[[129 154 104 128 133 125 145 143 120 134]
 [111 131 115 137 100 148 133 130 119 150]
 [124 140 116 120 121 130 139 116 132 138]]
:
[[134 129 154 104 128 133 125 145 143 120]
 [150 111 131 115 137 100 148 133 130 119]
 [138 124 140 116 120 121 130 139 116 132]]

[[154 127 140 137 129 129 128]
 [130 135 131 128 137 129 131]
 [130 141 127 128 137 129 128]]
:
[[128 154 127 140 137 129 129]
 [131 130 135 131 128 137 129]
 [128 130 141 127 128 137 129]]

[[122 121 129 137 123 127 129]
 [136 128 126 128 123 118 132]
 [128 124 127 133 122 128 137]
 [126 123 127 135 122 129 134]
 [135 119 113 134 129 144 133]
 [119 135 140 123 130 121 122]
 [128 120 128 128 121 133 128]
 [130 122 124 134 118 149 145]]
:
[[129 122 121 129 137 123 127]
 [132 136 128 126 128 123 118]
 [137 128 124 127 133 122 128]
 [134 126 123 127 135 122 129]
 [133 135 119 113 134 129 144]
 [122 119 135 140 123 130 121]
 [128 128 120 128 128 121 133]
 [145 130 122 124 134 118 149]]

[[129 124 130 131 123 134 123 127 124 130 125 120 130 123 115 133]
 [126 121 121 123 140 142 129 132 131 124 134 131 126 142 123 129]
 [125 127 133 131 138 118 135 132 135 118 131 129 130 134 129 123]
 [134 131 125 133 129 134 125 127 136 127 140 131 122 134 128 121]
 [123 119 130 127 129 152 133 128 128 117 129 129 120 122 115 129]]
:
[[133 129 124 130 131 123 134 123 127 124 130 125 120 130 123 115]
 [129 126 121 121 123 140 142 129 132 131 124 134 131 126 142 123]
 [123 125 127 133 131 138 118 135 132 135 118 131 129 130 134 129]
 [121 134 131 125 133 129 134 125 127 136 127 140 131 122 134 128]
 [129 123 119 130 127 129 152 133 128 128 117 129 129 120 122 115]]

[[127 127 125 118 127 129 119 129]
 [142 140 119 129 126 132 133 130]
 [127 142 124 119 128 138 118 128]
 [143 117 127 117 129 137 109 127]
 [128 132 131 123 130 129 132 127]
 [123 122 140 131 130 149 131 127]
 [125 144 134 120 128 115 130 127]
 [132 126 121 127 130 129 142 127]]
:
[[129 127 127 125 118 127 129 119]
 [130 142 140 119 129 126 132 133]
 [128 127 142 124 119 128 138 118]
 [127 143 117 127 117 129 137 109]
 [127 128 132 131 123 130 129 132]
 [127 123 122 140 131 130 149 131]
 [127 125 144 134 120 128 115 130]
 [127 132 126 121 127 130 129 142]]

[[138 129 119 147 139 142 141 104 102 128 146]
 [112 125 133 132 128 104 140 136 136 146 146]
 [118 127 155 110 123 111 131 138 119 116 118]
 [106 129 118 147 139 128 141 102 136 118 128]
 [137 116 155 108 126 112 129 133 115 126 119]]
:
[[146 138 129 119 147 139 142 141 104 102 128]
 [146 112 125 133 132 128 104 140 136 136 146]
 [118 118 127 155 110 123 111 131 138 119 116]
 [128 106 129 118 147 139 128 141 102 136 118]
 [119 137 116 155 108 126 112 129 133 115 126]]

[[129 144 120 138]
 [129 132 105 138]
 [129 133 105 138]
 [129 143 141 138]
 [128 120 108 138]
 [129 124 104 138]
 [130 141 112 138]
 [129 128 103 138]]
:
[[138 129 144 120]
 [138 129 132 105]
 [138 129 133 105]
 [138 129 143 141]
 [138 128 120 108]
 [138 129 124 104]
 [138 130 141 112]
 [138 129 128 103]]

[[127 140 135 111 103 138 122 130 147]
 [122 125 125 111 108 129 131 114 140]
 [127 128 121 126 118 140 130 126 132]
 [130 137 140 107 132 127 115 141 131]
 [121 132 128 120 128 129 127 131 131]
 [137 119 118 143 126 128 138 119 121]
 [133 133 128 130 134 129 124 134 120]
 [118 141 133 112 119 133 125 126 139]
 [133 119 127 141 130 123 135 126 120]]
:
[[147 127 140 135 111 103 138 122 130]
 [140 122 125 125 111 108 129 131 114]
 [132 127 128 121 126 118 140 130 126]
 [131 130 137 140 107 132 127 115 141]
 [131 121 132 128 120 128 129 127 131]
 [121 137 119 118 143 126 128 138 119]
 [120 133 133 128 130 134 129 124 134]
 [139 118 141 133 112 119 133 125 126]
 [120 133 119 127 141 130 123 135 126]]
---
[[130 115 127]
 [129 112 116]
 [120 136 150]
 [125 136 135]
 [145 130 112]]
:
[[129 112 116]
 [120 136 150]]

[[103 143 106 149 142]
 [134 149 115 127 123]
 [148 102 151 101 108]
 [133 132 136 134 134]]
:
[[134 149 115]
 [148 102 151]]

[[143 141 114]
 [152 139 113]
 [151 139 113]]
:
[[152 139 113]
 [151 139 113]]

[[136 101 156 146 106]
 [115 105 125 135 122]
 [136 152 125 120 138]
 [123 140 101 114 153]]
:
[[115 105 125]
 [136 152 125]]

[[131 131 122 123]
 [ 99 156 118 105]
 [130 129 125 122]]
:
[[ 99 156 118]
 [130 129 125]]

[[127 110 128 118]
 [150 124 107 128]
 [125 141 129 140]
 [151 142 110 133]
 [140 121 116 123]]
:
[[150 124 107]
 [125 141 129]]

[[116 101 101]
 [121 129 131]
 [130 140 153]
 [141 142 125]]
:
[[121 129 131]
 [130 140 153]]

[[128 142 123]
 [131 137 157]
 [121 137 141]]
:
[[131 137 157]
 [121 137 141]]
